Each row has a name. After each piece below comes the name of the row it's from, unless a question asks for something else. Each question is about the rows just above it.

puda: | -0.269 |  0.726 |  0.741 |  4.599 |
veme: |  0.095 | -2.860 | -2.528 |  6.558 |
sive: |  4.380 | -2.487 | -0.691 |  1.671 |
Bimav: |  0.095 | -2.860 | -4.538 | -8.230 |
Sor: | -0.049 | -2.366 |  1.338 |  5.227 |
Where do | -0.269 |  0.726 |  0.741 |  4.599 | appear?	puda
Number of entries in |  0.095 | -2.860 | -4.538 | -8.230 |:	4
Move every entry of | 1.338 | by +1 step of 0.001.	| 1.339 |
asked: |  4.380 | -2.487 | -0.691 |  1.671 |	sive
How many entries does | -0.049 | -2.366 |  1.338 | have?	3
Number of entries in | -0.049 | -2.366 |  1.338 |  5.227 |:	4
Count the entries of | -0.269 |:	1

fogo: |  1.488 |  7.249 |  1.726 |  0.022 | -0.929 |  1.825 | -4.286 |
Sor: |  1.284 |  6.657 |  1.163 |  0.356 | -0.953 |  1.231 | -4.621 |
gud: | -0.335 |  0.393 | -0.301 |  0.799 | -0.048 | -0.427 |  0.334 |
sive: | -0.873 | -5.482 | -1.326 | -2.416 |  0.814 | -1.048 |  2.201 |
monad: | -2.069 | -9.006 | -0.778 | -0.945 |  1.436 | -1.996 |  5.468 |
bap: | -0.462 | -0.004 |  0.415 |  0.952 |  0.221 | -0.242 |  0.540 |
Bimav: | -0.252 | -2.755 | -0.918 |  0.254 |  0.208 | -0.352 |  2.400 |
Number of entries in | 1.488 | 7.249 |:	2
Number of entries in | -0.462 | -0.004 |  0.415 |  0.952 |:	4
Shift each entry of | 1.488 | 7.249 | 1.726 | 0.022 | by +1 times 0.001:	| 1.489 | 7.250 | 1.727 | 0.023 |
| -0.778 | -0.945 |  1.436 | with +1 step of 0.001 on every entry:	| -0.777 | -0.944 |  1.437 |
|  1.488 |  7.249 |  1.726 |  0.022 | -0.929 |  1.825 | -4.286 | is in which row?	fogo

Zag: | -0.494 | -0.572 |  0.740 | -3.174 | -1.354 |  3.388 | -0.875 | -5.672 | -1.668 |  1.189 | -2.552 | -0.037 | -0.106 | -2.231 |  2.819 |  3.402 | -4.782 | -1.592 |  2.932 |  0.032 | -7.108 |  6.875 | -2.629 | -8.900 | -2.656 | -3.135 | -1.873 | -1.043 |
bap: | -4.747 | -5.737 | -3.043 |  5.121 | -3.261 |  2.098 |  3.301 | -0.086 | -0.428 |  0.244 |  0.989 | -1.123 | -3.668 |  9.337 | -1.865 | -2.576 | -1.503 |  4.899 | -1.578 | -1.373 |  0.888 | -2.357 | -6.772 |  0.942 | -2.431 | -3.140 | -1.527 | -1.769 |
mos: |  5.278 |  4.894 | -0.753 |  2.790 |  1.091 | -2.730 |  0.836 |  4.044 | -6.014 | -5.361 | -4.271 |  6.388 |  1.135 | -0.757 | -5.082 | -2.904 |  5.097 |  2.479 |  1.037 |  2.520 | -1.544 |  0.092 | -1.495 | -1.915 | -1.913 |  2.002 |  5.493 |  0.689 |
Fozik: | -0.461 | -0.961 |  0.010 | -3.281 | -1.270 |  3.264 | -0.547 | -5.794 | -2.270 |  0.820 | -1.917 |  0.924 | -0.518 | -2.866 |  2.622 |  3.155 | -5.129 | -0.931 |  2.949 | -0.695 | -6.979 |  6.703 | -2.493 | -9.135 | -2.944 | -3.035 | -2.022 | -1.112 |
gud: |  3.982 |  4.952 |  3.852 | -2.147 |  1.707 |  0.140 | -0.996 |  2.339 | -5.300 | -0.391 | -5.401 |  1.634 | -1.847 | -7.281 | -2.998 | -0.966 |  3.164 | -5.019 |  2.248 |  2.951 |  4.020 | -2.081 |  3.951 |  1.278 |  4.401 |  0.514 | -3.539 |  3.266 |
Bimav: |  5.496 |  5.052 | -0.045 |  2.698 |  0.927 | -2.284 |  0.695 |  3.901 | -6.545 | -4.942 | -5.152 |  6.293 |  0.846 | -1.071 | -5.529 | -2.755 |  5.165 |  1.529 |  1.247 |  3.101 | -1.196 |  0.107 | -1.587 | -2.258 | -1.507 |  1.517 |  4.764 |  0.891 |
The row with | -0.494 | -0.572 |  0.740 | -3.174 | -1.354 |  3.388 | -0.875 | -5.672 | -1.668 |  1.189 | -2.552 | -0.037 | -0.106 | -2.231 |  2.819 |  3.402 | -4.782 | -1.592 |  2.932 |  0.032 | -7.108 |  6.875 | -2.629 | -8.900 | -2.656 | -3.135 | -1.873 | -1.043 | is	Zag
|  3.982 |  4.952 |  3.852 | -2.147 |  1.707 |  0.140 | -0.996 |  2.339 | -5.300 | -0.391 | -5.401 |  1.634 | -1.847 | -7.281 | -2.998 | -0.966 |  3.164 | -5.019 |  2.248 |  2.951 |  4.020 | -2.081 |  3.951 |  1.278 |  4.401 |  0.514 | -3.539 |  3.266 | is in which row?	gud

monad: |  1.076 |  0.834 | -1.462 |  0.232 |  0.018 | -4.111 |  1.450 | -1.625 | -1.944 |  0.604 | -0.390 |  0.596 | -3.158 |  3.172 | -0.910 | -1.323 |  0.609 |  0.224 |  3.836 | -0.908 |  0.093 | -3.874 |  3.787 |  4.073 | -0.197 | -1.825 | -1.398 |  4.378 | -2.066 |  4.466 |  0.047 | -1.749 |  1.190 | -1.884 |  1.527 | -1.215 |  1.865 | -1.715 |  2.935 | -3.470 |  2.696 | -1.543 | -4.619 | -0.955 | -4.359 | -0.794 |  2.255 |
bap: | -0.194 |  0.422 | -1.339 | -2.660 | -0.666 | -3.648 |  1.621 | -4.046 | -2.164 |  0.359 | -0.056 |  1.517 | -3.706 |  2.875 | -2.671 | -3.193 | -3.201 |  3.250 |  3.492 |  3.053 |  0.610 | -5.375 |  8.159 |  6.159 |  0.211 | -5.374 | -2.534 |  8.255 | -2.341 |  1.035 | -0.234 | -1.794 |  2.603 | -3.836 |  0.345 |  1.907 |  4.765 | -2.164 |  3.392 | -1.980 |  1.762 | -0.104 | -4.573 | -0.898 | -4.826 |  0.533 |  1.635 |
Bimav: | -0.400 |  0.392 | -1.056 | -2.469 | -0.578 | -3.612 |  1.509 | -3.706 | -2.095 |  0.466 |  0.080 |  1.515 | -3.547 |  2.987 | -2.619 | -3.179 | -3.001 |  3.309 |  3.556 |  3.015 |  0.411 | -5.236 |  7.844 |  5.549 |  0.168 | -5.075 | -2.425 |  8.208 | -2.299 |  1.012 | -0.405 | -1.523 |  2.502 | -3.843 |  0.543 |  1.844 |  4.429 | -2.110 |  3.150 | -1.929 |  1.733 | -0.246 | -4.475 | -0.839 | -4.739 |  0.552 |  1.741 |
asked: | -0.194 |  0.422 | -1.339 | -2.660 | -0.666 | -3.648 |  1.621 | -4.046 | -2.164 |  0.359 | -0.056 |  1.517 | -3.706 |  2.875 | -2.671 | -3.193 | -3.201 |  3.250 |  3.492 |  3.053 |  0.610 | -5.375 |  8.159 |  6.159 |  0.211 | -5.374 | -2.534 |  8.255 | -2.341 |  1.035 | -0.234 | -1.794 |  2.603 | -3.836 |  0.345 |  1.907 |  4.765 | -2.164 |  3.392 | -1.980 |  1.762 | -0.104 | -4.573 | -0.898 | -4.826 |  0.533 |  1.635 |	bap
Number of entries in | -0.194 |  0.422 | -1.339 | -2.660 | -0.666 | -3.648 |  1.621 | -4.046 | -2.164 |  0.359 | -0.056 |  1.517 | -3.706 |  2.875 | -2.671 | -3.193 | -3.201 |  3.250 |  3.492 |  3.053 |  0.610 | -5.375 |  8.159 |  6.159 |  0.211 | -5.374 | -2.534 |  8.255 | -2.341 |  1.035 | -0.234 |:	31

bap: | -4.688 | -4.825 |  0.520 |  7.303 |  6.385 | -4.956 |  4.736 |  2.437 |
puda: |  5.767 |  5.481 | -2.194 | -3.938 | -4.773 |  4.522 | -6.610 | -3.613 |
mos: |  2.159 | -2.405 | -2.491 |  9.601 |  6.734 | -4.359 |  4.537 |  2.610 |
Fozik: |  6.118 |  5.535 | -2.403 | -4.457 | -4.911 |  5.049 | -6.657 | -4.196 |
gud: |  6.064 | -5.098 |  1.233 |  6.399 |  5.898 | -4.969 |  4.280 |  2.362 |
Sor: | -6.340 | -5.098 |  1.233 |  6.399 |  5.898 | -4.969 |  4.280 |  2.362 |
Bimav: |  6.753 |  5.697 | -2.806 | -4.672 | -4.998 |  5.232 | -6.567 | -4.368 |
veme: | -5.130 | -5.088 |  1.135 |  7.615 |  6.117 | -5.233 |  4.815 |  2.838 |
| -2.491 |  9.601 | with -1 step of 0.001 on every entry:	| -2.492 |  9.600 |
How many entries does |  6.064 | -5.098 | have?	2

Sor: |  4.860 | -1.498 |  0.092 | -1.674 | -5.441 |  0.495 |  3.695 | -2.201 | -2.779 |  5.831 | -6.402 |  0.088 | -6.684 | -6.241 |  5.174 |  1.662 | -1.970 | -3.637 | -2.539 | -2.704 | -2.926 | -3.340 | -6.539 | -1.669 |  5.192 |  1.900 | -0.776 |  0.181 | -2.249 | -2.997 |
fogo: | -4.525 | -1.394 | -2.271 |  1.254 | -2.099 |  0.162 |  0.126 |  2.594 | -0.700 | -3.957 | -3.496 |  2.495 | -0.542 | -4.029 | -2.178 |  2.444 |  1.203 |  3.127 |  0.797 |  2.829 |  0.690 |  1.741 |  2.737 | -5.696 |  6.159 |  1.988 |  4.750 |  1.746 |  2.266 |  1.576 |
bap: | -2.106 | -2.121 |  4.642 |  0.550 | -1.532 | -4.046 | -2.751 |  3.178 | -1.014 |  2.891 |  3.830 |  0.673 | -4.155 | -2.641 |  1.054 | -0.609 | -2.187 |  3.998 | -1.118 |  0.366 | -0.362 | -4.201 | -2.584 | -6.108 |  3.042 |  2.253 |  3.632 | -0.669 |  0.502 |  1.021 |
Zag: |  3.434 |  3.673 |  3.132 | -1.243 |  2.511 | -2.384 |  3.232 |  3.125 | -0.460 |  3.438 | -3.862 |  3.552 | -4.008 |  1.099 | -9.533 | -2.074 |  2.220 | -2.345 |  3.412 |  1.931 | -5.307 |  2.472 |  0.671 | -1.374 | -0.003 | -4.439 | -2.001 |  1.262 |  0.152 | -3.065 |
sive: | -3.257 |  0.926 | -2.508 |  2.143 |  2.860 |  2.186 |  1.703 |  3.460 | -0.424 |  2.606 | -4.706 |  2.086 | -0.067 | -7.610 | -3.178 | -4.705 |  1.943 |  4.097 |  3.654 | -1.613 |  0.337 |  3.565 | -5.566 |  4.302 |  3.118 | -1.359 |  4.202 | -3.959 | -6.113 | -2.979 |
How many entries does |  4.860 | -1.498 |  0.092 | -1.674 | -5.441 |  0.495 |  3.695 | -2.201 | -2.779 |  5.831 | -6.402 |  0.088 | have?	12
Move every entry of |  2.511 | -2.384 | by +1 step of 0.001.	|  2.512 | -2.383 |
| -0.542 | -4.029 | with +1 step of 0.001 on every entry:	| -0.541 | -4.028 |

sive: | -0.425 |  0.956 | -2.850 |  2.714 | -2.968 |  2.081 | -1.053 | -4.737 | -1.459 |  6.607 |
puda: |  0.110 | -0.713 |  1.707 | -1.499 |  1.724 | -0.798 |  0.620 |  2.603 |  0.877 | -1.396 |
Fozik: | -0.425 |  0.956 | -2.850 |  2.714 | -2.968 |  2.081 | -1.053 | -4.737 | -1.459 |  3.387 |
Count the entries of |  0.110 | -0.713 |  1.707 | -1.499 |  1.724 | -0.798 |  0.620 |  2.603 |  0.877 | -1.396 |:	10
Count the entries of | -0.425 |  0.956 | -2.850 |  2.714 | -2.968 |  2.081 | -1.053 | -4.737 | -1.459 |  6.607 |:	10
| 1.707 | with +1 step of 0.001 on every entry:	| 1.708 |
Count the entries of | -0.425 |  0.956 | -2.850 |  2.714 | -2.968 |:	5
Move every entry of | 1.724 | by +1 step of 0.001.	| 1.725 |

sive: | -0.900 |  3.689 | -1.313 |  3.752 |  0.916 | -3.038 | -0.793 |  2.929 |
veme: |  1.149 |  2.200 | -1.313 |  3.752 |  3.488 |  4.800 | -2.953 |  2.929 |
gud: | -9.093 | -5.246 | -3.034 |  1.871 | -4.229 | -8.263 |  7.846 |  2.929 |
Bimav: | -4.996 |  2.200 | -8.195 |  9.393 |  0.916 | -5.651 | -0.793 |  6.138 |
monad: |  1.149 |  2.200 |  3.848 |  7.513 |  0.916 |  4.800 |  3.526 | -0.279 |
Sor: |  1.149 |  2.200 |  3.848 |  7.513 | -0.371 |  4.800 |  3.526 | -0.279 |
fogo: | -2.948 |  2.200 | -1.313 |  1.871 |  2.202 | -3.038 |  1.366 |  2.929 |
mos: |  3.197 |  3.689 | -6.475 |  1.871 |  0.916 | -3.038 | -0.793 |  2.929 |
Fozik: |  3.197 |  3.689 | -6.475 |  1.871 |  0.916 | -8.263 | -2.953 |  2.929 |
How many entries does | -2.948 |  2.200 | -1.313 |  1.871 | have?	4
asked: | -0.900 |  3.689 | -1.313 |  3.752 |  0.916 | -3.038 | -0.793 |  2.929 |	sive
Number of entries in |  1.149 |  2.200 |  3.848 |  7.513 | -0.371 |:	5
How many entries does | -0.900 |  3.689 | -1.313 |  3.752 | have?	4
asked: |  1.149 |  2.200 |  3.848 |  7.513 | -0.371 |  4.800 |  3.526 | -0.279 |	Sor
Number of entries in |  3.197 |  3.689 | -6.475 |:	3

gud: |  0.525 |  4.124 |  6.335 | -5.379 | -0.245 |  6.236 |  3.922 |  1.756 | -6.107 |  4.021 |  5.452 |
monad: | -0.132 | -4.331 |  2.851 |  6.606 |  1.754 |  7.208 |  2.466 | -8.553 |  4.304 | -5.218 | -6.933 |
mos: |  1.391 |  5.660 |  5.666 | -4.624 | -2.357 |  7.841 | -5.489 |  5.714 | -6.929 |  4.198 |  2.362 |
veme: |  1.302 |  7.960 |  3.659 |  2.857 | -6.320 |  2.626 | -0.285 | -0.155 | -6.465 |  5.168 | -7.912 |
Bimav: |  1.391 |  5.660 |  5.666 | -4.624 | -2.357 |  7.841 | -5.489 |  5.714 |  7.327 |  0.613 | -3.023 |
Zag: |  2.061 |  1.404 |  7.008 | -4.628 |  0.445 | -5.473 |  3.078 |  2.279 | -2.685 | -6.908 |  4.058 |
sive: | -7.439 |  7.622 |  2.659 |  6.576 | -0.330 | -4.543 |  5.572 |  2.581 | -0.333 | -1.440 | -2.273 |
bap: |  5.848 | -5.825 |  1.271 |  2.720 |  0.514 |  8.274 |  2.770 |  4.986 | -3.869 |  5.484 | -5.210 |
| 2.770 | 4.986 | with +1 step of 0.001 on every entry:	| 2.771 | 4.987 |
|  2.857 | -6.320 |  2.626 | with +1 step of 0.001 on every entry:	|  2.858 | -6.319 |  2.627 |
Move every entry of |  5.714 | -6.929 |  4.198 | by -1 step of 0.001.	|  5.713 | -6.930 |  4.197 |

Fozik: |  5.499 | -4.931 |  3.487 | -5.174 |  1.077 | -4.094 | -3.469 |
fogo: | -1.061 | -0.373 | -0.796 | -2.620 |  4.872 |  2.371 | -3.654 |
Bimav: |  7.647 | -0.537 | -2.732 | -3.173 | -6.531 |  4.447 | -7.824 |
asked: |  5.499 | -4.931 |  3.487 | -5.174 |  1.077 | -4.094 | -3.469 |	Fozik

